In the rows, zero is written as 100.
Each path below is one point turned by a fixed rotation once a step. After each direction that follows a path, write how fast that rotation turns it, in deg/step (0 if it stays still).
Each turn is a multiple of 5 degrees from 10 to 175, or 0.
Each row of a path follows its step; steps can be skipped.
Path 1:
step 0: 67	76	119	94	109	123	104	86	112	83	93	112	115	96	92	97	90	95	118	86	122	83	89	95	88	104	104	92	103	84	99	94	106	85	106	80
step 1: 108	117	108	93	111	134	113	91	90	85	104	90	111	89	104	84	79	114	100	91	115	73	89	97	121	88	74	90	102	86	105	109	91	88	100	85
step 2: 75	110	101	79	123	125	99	94	108	100	106	116	116	110	97	92	84	109	105	101	94	86	125	102	113	102	78	99	101	103	74	109	83	113	84	116
step 4: 103	120	114	98	108	99	85	85	97	103	97	84	104	94	108	125	98	98	102	108	115	89	110	68	114	103	102	79	113	122	103	96	88	133	82	92
step 5: 93	102	87	126	105	92	87	109	87	101	99	95	114	101	97	139	98	84	118	90	96	95	131	92	97	103	87	101	122	99	109	104	68	98	92	103
step 6: 103	100	106	124	130	97	103	93	103	95	93	99	110	110	117	108	105	111	112	84	116	120	104	113	82	127	110	101	109	104	126	85	85	100	77	86
step 7: 96	83	108	112	95	123	105	111	84	118	91	110	103	114	100	119	106	123	111	85	136	80	96	87	84	97	112	94	110	99	116	101	106	89	80	96
step 9: 69	99	113	71	118	122	101	90	106	79	92	119	110	101	103	99	100	114	104	91	116	98	102	100	93	90	73	125	97	96	107	99	101	91	105	78
step 10: 108	129	121	96	101	138	113	93	115	95	96	99	101	100	117	94	93	110	99	91	113	73	105	97	93	82	90	100	88	104	84	113	72	93	107	102
step 11: 88	112	96	87	106	109	78	72	99	91	88	110	112	112	100	91	84	80	115	103	111	71	120	102	102	112	102	88	98	102	74	113	85	127	101	101
Speeds:
98	101	94	101	104	104	100	100	89	101	104	94	94	99	99	106	97	91	103	98	99	99	99	100	102	102	91	95	100	101	99	102	111	104	105	91 -> 100
106	98	96	100	101	93	94	99	99	98	95	99	101	102	100	93	89	101	98	105	111	99	98	106	105	102	97	106	96	100	108	97	98	106	103	95 -> 140
98	91	97	106	109	101	95	104	97	101	106	103	99	96	99	95	104	98	92	100	104	95	101	101	97	99	105	96	100	103	108	97	102	88	97	97 -> 45
97	96	99	104	98	97	98	100	107	102	91	99	102	104	110	102	101	97	105	101	99	99	96	107	108	103	99	90	101	96	101	109	100	93	97	97 -> 60
108	94	103	102	103	95	105	101	98	108	97	96	99	99	104	107	106	97	101	99	100	98	105	95	104	108	98	114	100	102	101	99	103	98	92	100 -> 35
Path 2:
step 0: 114	105	112	118	79	112	99	85	112	116	108	96	88	85	114	122	89	90	102	105	92	102	115	109	97	79	110	115	109	112	108	81	86	72	118	101
step 1: 102	69	95	88	88	87	84	84	115	90	129	93	81	86	106	93	98	99	85	87	107	116	116	106	86	100	108	105	92	92	103	109	120	116	117	85
step 3: 106	108	101	122	75	89	91	110	88	117	118	118	84	107	125	104	110	96	83	105	126	103	111	118	118	89	85	109	95	100	102	96	113	104	94	113
step 4: 87	93	106	85	94	99	91	96	112	67	95	111	100	82	118	105	95	96	100	100	109	132	75	116	81	86	87	107	96	83	107	79	103	87	96	103
step 5: 100	104	118	105	98	102	81	116	101	131	101	95	69	81	106	104	93	87	104	128	100	120	105	91	72	101	115	90	87	107	99	108	99	98	95	105
step 6: 102	96	86	94	93	115	99	87	92	91	111	102	90	82	85	114	123	68	86	91	121	105	111	130	102	105	116	90	93	98	91	106	114	100	101	125
step 7: 104	101	107	92	100	89	100	118	128	101	98	120	115	99	127	94	135	92	93	90	100	104	108	103	63	95	90	99	100	113	93	111	89	94	106	116
step 8: 103	107	107	131	118	120	90	89	97	102	108	123	93	82	123	74	84	74	97	103	105	105	117	97	99	74	103	100	101	86	102	105	98	96	94	107
step 10: 100	89	104	99	93	111	83	103	124	108	117	95	102	93	97	93	88	100	106	94	99	105	120	117	68	88	114	123	96	131	79	90	111	118	98	99
step 11: 99	116	87	107	107	94	101	107	117	108	106	127	70	104	98	80	118	93	92	83	101	120	114	122	114	100	124	104	101	91	125	99	112	102	116	99
Speeds:
98	101	101	97	94	94	100	96	103	95	102	95	100	100	102	96	102	97	96	95	99	103	97	103	106	108	101	105	100	94	90	108	101	90	94	95 -> 135
106	110	103	105	98	101	93	95	102	111	101	101	98	105	93	98	95	101	99	93	107	105	98	97	101	97	104	96	104	100	97	100	93	97	97	103 -> 135
101	97	101	104	92	100	101	98	97	101	104	97	107	104	96	113	104	94	97	103	105	95	98	108	105	99	96	103	102	111	98	97	97	97	100	102 -> 115
106	99	93	97	106	93	100	99	101	102	99	92	96	96	97	104	98	101	99	95	101	98	104	106	97	109	105	104	97	104	101	101	95	110	92	106 -> 85
103	101	100	105	107	100	101	97	103	90	96	102	103	95	98	98	99	103	102	101	100	107	92	105	106	106	106	98	107	105	102	97	103	95	108	108 -> 160
